[[572 411 218 576 538 380 628 519 706 238 460 496 558 283 321]
 [609 436 182 419 651 368 662 563 623 210 475 439 558 194 381]
 [433 462 336  74 635 355 569 456 286 369 410 266 464 212 603]
 [394 444 389 416 415 416 502 315 440 500 404 332 491 448 413]
 [409 475 623 583 342 512 353 432 450 606 490 511 449 640 449]
 [373 465 278 244 493 360 600 280 363 433 358 180 492 301 453]
 [530 461 686 820 345 578 275 570 603 548 558 753 446 721 392]
 [450 504 571 135 609 477 380 641 283 438 484 492 393 370 724]
 [496 453 686 824 293 583 295 509 570 608 529 674 421 763 376]] -> 572

[[4467 4548 4695 4560 4515 4519 4532 4720 4684 4767 4688 4665 4732 4662
  4685]
 [3369 2870 6290 5125 5914 5159 2575 2618 2421 2767 2684 4102 2501 6185
  2985]
 [4724 4494 4507 4404 4292 4332 4625 4714 4801 4946 4662 4929 4858 4435
  4924]
 [6926 1347 4100 2001 5212 2046 2715 1620 3506 5264 1341 8371 3890 3843
  6513]
 [2850 2333 6777 5270 6175 5293 1946 2068 1761 2191 2149 3825 1869 6629
  2421]
 [3247 3477 5145 3234 5928 3390 3381 4535 4572 5158 4293 4553 4896 5396
  4686]
 [4482 4007 4585 3903 4707 3891 4231 4476 4678 5008 4357 5006 4812 4587
  4949]
 [4050 6581 3559 5481 2502 5281 6196 6494 5727 4774 6616 2981 5492 3517
  4206]
 [7795 2214 3662 1557 5187 1608 3802 2981 5103 6970 2571 9334 5570 3495
  8028]
 [5408 5811 5263 5457 5716 5563 5704 5662 5600 5386 5696 5095 5534 5406
  5335]] -> 4467

[[8 4 6 3 3 8 6 7 7 3 7 3 1 7 5 2]
 [8 4 6 3 4 7 6 7 7 4 7 3 1 7 6 2]
 [8 4 6 3 4 7 6 7 7 4 7 3 1 7 6 2]
 [8 3 5 4 1 8 4 7 6 3 4 2 0 7 4 3]
 [8 3 5 4 1 8 4 7 6 3 4 2 0 7 4 3]
 [8 3 5 4 1 8 4 7 5 3 4 2 1 7 3 3]
 [8 3 5 4 1 8 4 7 5 3 4 2 1 7 3 3]
 [8 4 6 3 4 7 6 7 7 4 7 3 1 7 6 2]
 [8 4 6 3 3 8 6 7 7 3 7 3 1 7 5 2]
 [8 3 5 4 1 8 4 7 6 3 4 2 0 7 4 3]
 [8 4 6 3 3 8 6 7 7 3 7 3 1 7 5 2]] -> 8

[[-133 -505 -168 -173  571 -341 -284  163  -75  179 -340   31 -187 -273
  -122   36]
 [-113   60  137  132  109 -446 -257 -262  -40 -118 -177   77 -173   39
    71  228]
 [-328 -255 -185   32  213 -178 -120 -127 -231  164  -36 -188 -133 -247
  -141  246]
 [ 164   72 -201 -110  183  -52  -64  133  -98  307  -46  -84 -203 -144
   111 -125]
 [ -53 -165 -228  140  188 -141 -142  -25  -32   55 -103  -57   28  -28
    66  125]
 [ 131 -319  -36 -150  106  -57 -229  119  -90  -17  -19   21 -145  -54
   119 -222]] -> -133

[[6025 5815 5986 5001 4295 5127 7479]
 [6501 5460 5942 4524 2965 5061 8721]
 [6566 5649 6117 4279 2439 4833 9356]
 [5188 5647 5302 5798 7061 5606 4212]
 [5436 5204 4929 5725 7228 5838 4181]
 [5523 4619 4277 4590 6119 5309 4778]
 [5104 6295 6023 6127 6356 5569 4924]
 [5773 5620 5500 4735 4559 5063 6845]] -> 6025

[[5542 4667 5145 5498 5259 6065 5912]
 [4894 5739 5800 4220 5061 4373 5133]
 [4967 5640 6720 3367 5851 5371 5164]
 [4353 5932 5719 4044 5622 4500 5391]
 [4861 5696 6675 3383 5965 5380 5190]
 [5470 5410 6649 3570 5027 4985 5001]
 [6167 4821 3441 8270 4467 5335 5114]
 [5368 5405 6946 3233 5441 5385 5094]
 [4492 5632 4413 6200 6338 5648 5627]
 [5225 4935 6353 3574 5233 5602 5871]
 [4950 5444 4776 6181 6390 6135 5420]
 [6009 5052 5011 6187 4797 5375 4950]] -> 5542

[[3076 3070 3058 3001 3115 7033 6976 7035 7447]
 [3118 3073 3141 3345 2930 7072 7088 7279 6890]
 [3157 3038 7220 7172 7151 7170 6675 7146 6725]
 [3073 2849 3118 6991 7222 7238 7200 7152 7176]
 [3104 3349 7075 7246 7039 7044 7408 7149 7074]
 [3101 3106 3084 3074 3238 6162 7268 7127 7934]
 [3130 3034 3029 3235 3029 3117 3424 7819 7113]
 [3175 2813 3096 4849 7189 7184 7520 7268 7115]
 [3095 2767 3111 3272 3102 3098 7129 7326 6862]] -> 3076
---
[ 191.6  -14.7   70.7 -192.6   93.1   58.0] 191.6, -192.6

[ 0.08 -1.45  1.50  0.55  0.16 -0.66] 1.50, -1.45

[ 1.9 -0.4 -1.8  0.5 -1.7 -0.4  1.2] 1.9, -1.8

[ 0.032 -0.055 -0.119  0.031 -0.082  0.165 -0.050] 0.165, -0.119

[-0.66  0.29 -1.87  1.25 -1.08 -0.69] 1.25, -1.87

[ 0.13 -0.18 -0.01  0.01] 0.13, -0.18

[[ -1.7  -0.4   0.1 -15.4  -5.4 -13.1  -1.3]
 [  5.6  -5.5   2.4  14.4   6.1  11.1  -7.0]] 14.4, -15.4
---
Q:
[[-12  38 -13  22   1]
 [ 15  22 -41  16 -15]
 [-24 -20  21 -32  19]]
A: -41, 38

Q: [ 17 -38 -31   3  39]
A: -31, 39

Q: [ 47 -16  15 -22  15]
A: 15, 47

Q:
[[ 15  53  20 -30  -9]
 [ 33  -2 -53 -26   2]
 [-16 -44 -11  28   7]]
A: -53, 53

Q: [-16  13  30 -39 -14  -2  21]
A: -39, 30

Q: [13 54 -9 41  0]
A: -9, 54

Q: [-13 -19 -49 -12  35  26 -52]
A: -12, 35

Q: [-30  -9  17 -46 -15]
A: 17, 17

Q:
[[-32  53  16 -42   8]
 [  2  -5  10  24   7]
 [ 31  11  42 -10 -11]]
A: 10, 53

Q: [-22 -10 -11  13  18   0 -48]
A: 13, 18
---
[[ 15 -10  32  45]
 [ 27  -6  25  44]] ans = 27

[[  0   1 -21  18 -17 -44]
 [-18 -36 -17 -36 -49 -35]] ans = -18

[[-16  51  24 -28]
 [-21 -36  42  23]] ans = -21

[[-34  -4 -53  -2  -1]
 [ 24   6   9  41  39]] ans = 24

[[-30  11  25  31]
 [-20   0   7  43]] ans = -20

[[-46 -19 -44 -38  23]
 [-47 -17 -27 -23  -4]] ans = -47
---
Q:
[[-0.721  0.658 -0.385 -1.484]
 [-1.009 -0.607 -1.949 -1.810]
 [-0.744  1.166  1.757 -1.566]]
A: -0.385

Q: [ 0.144 -0.035 -0.045 -0.118 -0.037 -0.133]
A: -0.045

Q: [  32.8  146.9   61.2 -143.7  173.0]
A: 61.2

Q: [ 0.8 -1.1 -0.9 -1.8  1.6  1.3  1.4]
A: -0.9

Q: [ 1.742 -0.412 -1.097 -0.012]
A: -1.097

Q: [-12.4 -10.5 -14.2  14.5  12.5  15.9]
A: -14.2

Q:
[[-0.05 -0.07  0.10 -0.03  0.10  0.16  0.09]
 [-0.05 -0.04 -0.13  0.02 -0.11 -0.12 -0.09]]
A: 0.10
